Rotation paths and how fast each direction turns (degrees per step):
Each turn is a multiple of 5 degrees from 10 to 175, or 0.
Each row of a path follows its step; steps can be skipped.
path 1
step 0: [ 22   9  -9   1   8   3  -6 -12  12 -19 -12 -16   9  18   9   4 -31 -21
  14  -8  13 -31  20  28  -4  13  -5  -1  17  -7   6  -2  13  11  -4 -25
  -4 -11  14  10  12  -7   3   1   4 -11  -4 -21 -22  -8   9  -9   1  -1
  -6  28  25   9 -25  -6 -24  14  17  19 -10  -3 -29   1   4  -1   4   4
  -1 -11 -20  24  10   7]
step 10: [-12  -7   9   4  -1   1   2  -2 -17  -4 -24 -15 -17 -11  20   3  -2 -15
  10 -38   8 -24 -19   3 -20  14   4   3 -26 -12  -9   7  -2  11 -16  17
   3   2 -10   9  25 -22 -11 -21  -3  -6  25  -8  -2   5  22  -9  -5  14
 -11  31   2  13  -4  17 -14   3   0  -1 -19  -9 -16  -5  -5  17 -12  -7
 -12 -10 -36  -9   6   8]
step 11: [-13  19  14 -14   6  32  -2   6   1 -17  10   2  10 -17  29  -9   3 -19
   8 -19   5   8  16 -12 -24  -6 -28 -12 -13   9  -4  -4   2  25 -17 -14
   9   1 -19  20  11   3   0 -10   1   6  -8 -16  15   5  -8  14 -20  18
   3  15 -12   4   1  -3 -16  11  17  11   1  21 -19  18  -3 -38 -17  10
  12  -7 -14  15   1  15]
step 17: [ 12   3  -8 -21  -6   4  12  11 -29  -2   1  -2   8   8  25  -6  12 -11
  20 -27  10 -14 -11  -5  17 -16   4 -10  -7 -13   1   9  -1  17 -10  -7
   0 -16  32   5   5  -2   3  -4  -4  18 -23  -7   7  10  -4 -11   2   2
  22  32 -17  29 -17  15  12  -1   4   3 -10  -2  -6   2  -1 -23 -30   9
  23 -13 -18  24  -4  21]
step 19: [  9  -5   1 -12   1  -9  -8  -4  -1   4  -1   8 -17 -36   7   1   8 -18
  13 -12  19   2 -30  -3 -22  -3  16  -9  -4   0 -17  13  14  36   4   2
 -24   2  21 -11  18  15  -1 -14  12   3  -7 -24  -8  26   8 -12   1  13
  15  35   1   7 -14  -3  -7  -6  -6 -17  -5   5   4  -9  13   2 -25  13
  21  -6  -9   2  14  28]
step 24: [  4 -10   4   6   0   2 -14   6  -2 -36   5  -4 -10  -7  21  -5  -5  -8
 -18 -34   4  -3 -10 -12 -16  -1  17 -40  12  11  -4  19   0  10  -8   3
  12  -3 -16  13   2   2   1 -20 -27   1  15  -5 -10   9  -3  21 -10  11
   0  20  -2  13  15   9  22   5  -9   3  16   3  26  -8 -19   8 -17  11
  13 -25 -21   0   2  31]
step 33: [ 31  -3  14 -15   7  -2  18  13  11   4   1  -9   1  13   5  15  -3 -29
   3 -36  14  -7  -3  -1  -2  -3  20  -6   7   4 -17  14 -13  27  -2 -26
  -2   2   0   5  26  16 -10 -20   1 -31   6   4 -12   5  -6  12   9   3
   5   6  -4  20   1   4 -10   9  -1  10  -5   9   4  -6 -19  13  -1  13
  13  -5  -4  50  11  24]
Directions:
[-5 -3 -2 -1  3 -4 -1  0  0 -5 -4  2 -1  4  0 -2  7  1 -5 -1  1  2 -1  1
  0  3 -5  3 -3  4 -3  0  4  1 -2  5  2 -2  2  8  0 -4 10  6  0 -4  0  5
 -2 -2  1  1  3  0  5  2 -4  2 -5  5  0  0  3  3  0  0 -1 -5 -1 -1  6 -1
  3 -5 -3  1 -2 -1]
100
[ 4 -4  1  4 -1  0 -4 -4  1 -2 -6  3 -2  5 -1  3 -7  0  3 -1 -2  0 -1 -2
  0  3 -1 -2 -5 -2  3 -1 -2 -3 -1  1  5 -1 -7  0 -3  0 -3  3  0 -1  6  0
  0 -1 -2  1  4  0 -6  0 -1 -1 -3  0 -3 -6 -4 -3  6 -7 -1 -6 -3  5 -2 -6
  1 -1 -3  5 -1  3]
175
[-3 -2 -4  1  1  7  0  1  1  0 -2  2  5  1 -1 -6 -2  4 -2 -1 -1 -1  3 -1
  7 -4 -5  2 -1  7 -1  1 -3  4  5  4 -6  7 -3  0 -5  1 -3  1 -3 -2  4 -2
  0  0  0 -3 -6  0 -3  4 -6 -4 -2 -2 -1  1 -5  2 -3 -1  0 -1 -2 -6  3  2
 -3  3 -3  0 -4  2]
155
[  6  -2  -2   3   0  -1   1   3  -1 -10   3   2   0  -1  -1   4   1   4
  -1   0  -2  -2   6   3   0  -1   3  -1   1  -1   2  -4   0  -1   2  -2
  -3   0   2   1   7   4   0   0  -1  -4   1   0   0   2   1  -2  -2  -4
  -2  -2   1  -4   1  -2   2   1  -5   8  -1   1   0   0  -1  10   9   4
   2  -2   5   5  -3   1]
10
[-3 -6  2 -3  2  2  0  5  7  0 -1 -1 -1  2  0 -4 -2  0  1 -1 -1 -2  2  3
 -3 -2 -3  1 -1 -1 10 -1 -2  1  0 -8  1  3 -1 -6  3  4  0 -1  3  2 -4  9
  2 -2  0 -5  1  0 -1  0 -3  2 -1  5  2 -5  2  2 -4  7  5 -4 -1  0 -4 -3
  3  0 -2  0 -4 -3]
70
[-1  1  4  0  1 -2 -7 -2  2  1 -3  2  3  1  3  0  3  2  2 -1 -6  3 -2  2
 -5  0 -4  4  2 -7 -1  0  3 -1  1  1 -1  3 -2  4  0 -7 -1  1  1 -2 -3 -1
  1  3  4 -5 -9 -1  5 -6 -3 -4 -3 -4 -7 -1  1  0  0  4  3  5 -5  6 -5  2
  2  2 -1  1  0  1]
40
